One turning vector, and how many steps it has turned:
The counts run from 0 to 714.
[ 13   7   9   2  24  -2  -1  -2   5   1  21 -38  -3  -7  19  14   5 -11
   5 -13 -21 -19  -1 -20 -20 -29   5  -1 -16   3 -15  -9  29  -4  10  -1
  17  -6   8 -25 -14 -11 -33  36   8]
68
[ -1  12  19  -5  26 -18 -15  -5 -24  30  29 -16  35   9  19   6  10 -24
 -10   5 -31   2  22  -9 -15 -11   3  -3 -11 -10  14 -16  17   7 -10   0
   9  -2  18 -13  -5 -10 -33   7   3]
363
[ -2  15 -18 -14  15 -13   4  -4 -21  18 -12   2  21   2  19  32  22  -1
   1  10 -16  15  28 -19 -18 -35   5   8   1  -7 -11 -19  40  -5   9 -17
  20  10  20   6  -1   7   0  29  25]
222
[-18   0 -25 -12  26  -1 -27  -5 -13  19   1   0  25  -2   0  35  14 -19
   0   9 -23  16  28   6 -30 -30  26   8  -6 -10 -17  -2  18   8   8  -9
   3  14  15  -3 -15 -12 -16  27  25]
545
[  8  -3 -13   6  14 -13   0  11 -26   3   7 -14   2   1   8  37   2   2
  18 -15 -20  -8  24  -8 -10 -34  -4  31  16 -11 -18   6  27   1   9  -9
  11   8   2 -22  12   6 -16  40  25]
298
[  3   7 -25  -2   9 -10 -18   7 -18  33  14  12  13   9  24  14  15 -36
  -4   3 -29  20  18  -4 -28 -13   3  12  11 -18  -8 -16   1  15   5  -9
  21  11  14 -13 -14 -14 -29  37  -2]
238
[  2  10 -28  -6  21   2  -4 -10 -16  23  -1  -2   7   8  -1  38  17 -13
   1  12 -17  10  25   4 -29  -4  25  12  12   1 -22 -15  15   3   0   1
  21   7  11 -16 -17 -23 -18  38  11]
706
[-12   4 -25   1  18 -14 -23   6 -10  16   9   7  25   1   5  30  23 -17
  -4   4 -30   9  16   0 -20 -34   7  17   0 -17  -7  -5  12   4   6  -7
   3  16  21 -26  -9 -10 -30  30  11]
546
[ -7  25  -8   2  27  -3   0  -4 -14  31   6  -9  33  15  23   0   6 -16
  -8  -7 -35  11  44  -8 -10  -5 -11  21   3   9 -11 -16  24  23   9   0
   8  15  12 -14 -23   2  -6  19  14]
562
[ -2  11   3  -2  26 -22 -10   2 -17  19  15   3  19  15  28  -2   0   1
  -7  -5 -17   8  51 -16  -1 -25 -26  24  21  -5  -6  -8  30  22  11 -15
   1   9   5  -7 -13   9  -6  25  11]
6
[  9   7  17 -11  29 -18   2   4 -24   9  18 -27  12   5  18   9   0   4
 -12   6 -22   0   6 -10  -8   0  23  -5 -11   4 -15 -21  29 -26   2   2
  20  -3  13 -23 -25 -13 -21  43  24]
143
[-20  11 -21 -13  19 -17   8  -9 -24  26  13  -5  15   8  23  24   5 -11
   8   6 -26  19  39  -1 -23 -40 -16  14   4 -23   3 -13  31 -10  21   4
   9  -8   6  -1  -1  19   2  16  23]
369
[  4   0 -16   0  15 -31   7 -17 -29  13   9  -7  21   1  22  38  14 -14
  13   2  -9   3  38  -8 -14 -18   6  22   7 -21  20  -6  23   1  -6   3
  17   4   8 -21  -9   3  -8  25  21]
294
[ 10  12  -3 -11  -2 -19  11   8 -17  16 -12 -28   5  10  23  27 -12 -13
   2 -24 -19   8  17 -18 -20 -27 -19  10  18   3  -3  -1  35  -6  20   2
  27   9  24 -20   5  10   0  26  14]
120
[ -9   3  15 -23  25  -5 -15   1 -16  10  30 -39  21  14  -6  13  -1   8
 -19   0 -19 -12  17 -11 -18 -10  24   5 -17  15 -10  -8  24 -13   7   5
  14  -7  24 -19 -21   1 -16  33  26]
539
[ 15   6  13   1  14  -3   6  -1   2  -2  19 -35  -3   3   0  20  -3   5
  14   0 -22 -28  12 -30 -14 -31  -7   5  -3   7 -19 -12  40 -10   3  -9
  22  -8   5 -14  -3  -5 -38  36  13]
302
[  3   4  23 -19  22 -11 -14  -2 -32   9  19 -30  17   3  13  16   0  12
  -9   5 -19   8  16 -27 -13 -15  28  -7  -6   9   6  -9  27 -18  -4 -11
  19  -3  20  -1 -12 -16 -20  24  29]
217
[-21   7 -19 -26   7 -15   2  -4 -11  16  13   0  17  18   2  15   3 -10
   6  14 -22   9  28  -8 -29 -33 -14   6   7 -18 -10 -16  35  -7  18  -6
  13   7  13   0  -5  31   1  28  18]
135
[-25  23 -14  -1  10  -8   5  -8 -16  22   9 -16  23  17  14   6  -8 -13
   4 -15 -46  17  27 -11 -24 -12  -8  10   4  -2  10 -20  22  -4  15   9
  10   3  11 -27 -20  -5 -12  23  22]
649
[-12  25  -9  -5   6 -17  -1   1 -18  24   1  -7  29  27  -5  16 -10  -3
   4  -5 -32  10  26 -14 -18  -3   4   8  12  -5   9 -19  24  -6   4   5
  11  24  24 -35 -20   2 -18  35  26]
414
[  4  26  16  -7  13  -8  -9  17 -19  17  15 -21  17  23   9  -6  -3  13
 -14 -18 -28  -6  23 -43 -14 -10  -3   8   9  18 -10 -14  16  -3   3  -2
  17  -2  30  -7  -3 -13 -21  28  14]
125
[  3  -3   8 -29  13 -12  -3   5 -22  20  -2 -36  10  -1   7  29  -9 -13
 -11  21  -9  -2  17   7 -25 -28  -1   4   3  13 -24  -5  34 -11  20 -11
  21   2  26  -9  -4  17  -1  25  12]
29
[ 21  -4 -10 -11  12 -13 -10  -3 -22  24   9 -15  14   1  17  41  -6 -26
   1   2  -1  -5  42 -15 -17 -16  -6  18  18 -15   2   3  28  10  -6  -6
  19   4  16 -12   9  25  -9  27   6]
206
[  3   7  -1   4  24 -19 -10   6 -18  16  20  -7  10  16   9  15  22 -10
  19  -5 -34  -7  38 -17 -16 -27 -15  11   9  -3 -17 -10  27  23  -1  -5
  11   2  10   6  13  -7 -26  12  -7]
403
[ 11  -7  12 -18  24 -28   0   1 -23  19   8 -24  21 -15  37  24  -4 -12
  -6  26  -9   8  18  19 -16 -23  -4   5  -8 -13  -3  -4  35 -15  15  -6
  11  -4   9 -16 -11   7  -8  27  12]
189
[  8  -2  -2  -8  23 -22  20 -14 -15  15  23 -42   9  19  15  26  -1 -21
   4 -14 -21  -8  12 -10 -25  -6   4   3   0  -7   9  -6  27 -14   0  25
  26  -5  10 -29  -8  11 -13  27  15]
248
[ -3  11 -10 -10   5 -12 -16   5 -15  18   1 -18  19  26 -12  26 -17 -16
   4 -17 -26   6  23 -12 -17  -3   9  12   9 -14  -6  -9  19 -13  -5  10
   4  21  26 -32 -11  10 -31  44  19]
413
[ 13  14 -19  -6   6  -7  18   5  -3  17 -17 -23   7   7  25  22   0  -6
  -8  -4 -17   3   4 -10 -22 -25 -12  13  11   7 -17 -13  32 -17  24   9
  24   2  19 -30 -15  14  -8  50  16]
428
[-16   6 -28  -6  11 -11   9  -9 -14  17  14   0  16  -1  22  20  19 -10
  -3  11 -12  10  17  -4 -29 -37  -5  11   0 -15   2 -15  31  -3  14 -16
  22   7   7 -14 -20  15  10  33  24]
61
[  8   6  22  -2  18 -24  -5   4 -29  12  24  -4  27   1  14   2  16   8
  -6  10 -23   3  27  -4  -8 -19   4  24   6   9   1  -6  15  22  12 -17
  27  11  15 -24 -20 -32 -22  29  19]
111
[ -7  29   8  -2   5  -1 -21  19  -5  29  23 -22  21  12  15 -10  -4  -2
 -25 -17 -38  -3   9 -22 -13 -25 -12  13  -1  13 -10 -15  15  -1  16  -5
  18   0  25 -21  -6 -11 -28  29   4]
359
[  7  12  -2  -5  17  -9   1   6   0  15  20  -6  16   9  35   0  12  -3
 -16   6 -21  -7  15 -12 -18 -39 -36  21  11   4 -17  -4  31  14  26 -14
  25   2  15 -19 -13  10   4  38  -2]
153
[  5   6  -3 -15  20 -20   5   8 -14  35  -4 -21  18  10  33  18 -17 -23
 -10  -4 -17   2  33   6 -12 -22 -25  17  13   0  -9  -2  32 -10  21   8
   3   7  17 -22  -6  30  -4  23   7]
281
[ -1  10   1  -2   8 -16 -19  20 -17   8  22 -26  10  20  16   3 -17  -5
 -11 -35 -35  -2   6 -21 -25 -29 -18  17   6 -10  -5   6  25  -1  20  -2
  14  -2  21 -20   1   6 -13  35  19]
446
[  8   3 -12 -10   2  -6   5  10  -1  25 -10 -28  10   2  29  30   2 -26
 -11 -15 -13  -6   8 -10 -23 -37 -17  16   2   2  -9   2  31  -2  16  -1
  21   1  30 -29  -1  23  -8  33   9]
354
[ -7  10 -26  -8  21  -4 -19 -10 -21  40   8   0  14   8   8  18  12 -32
  -1  13 -33  22  33   3 -34  -3  15   3  13  -2 -12 -23   7  14  15  -8
  17  15  14  -5 -26  -8 -15  27   6]
237
[-13  28  -9  -4   3 -10   2  -3 -23  28   7 -20  31  22  -3  12  -4 -12
   5 -15 -32   6  40 -18 -10 -16  -1  15  14  10  16 -14  25  19   4  -7
  15  21  18 -25 -15   0  -3  20  23]
488
[  7  10  -6  -8  16 -11  -5 -19 -10  19  17 -16  22  20   4  27   7 -19
  -1  13  -7  -8  24 -23 -20   4  25   4   1 -10   8 -16  17  -2 -18  10
  25   7  14 -29 -19   3 -21  35   7]
615
[  2   1 -10 -22  13 -18   9   6 -13  25  -3 -24  12   8  14  11  -7 -19
   1  12 -23  13  24  17 -27 -15 -19   6  13  -3 -17  -8  32   1  33   2
  10  12  15 -19 -22  24   5  35   8]
516
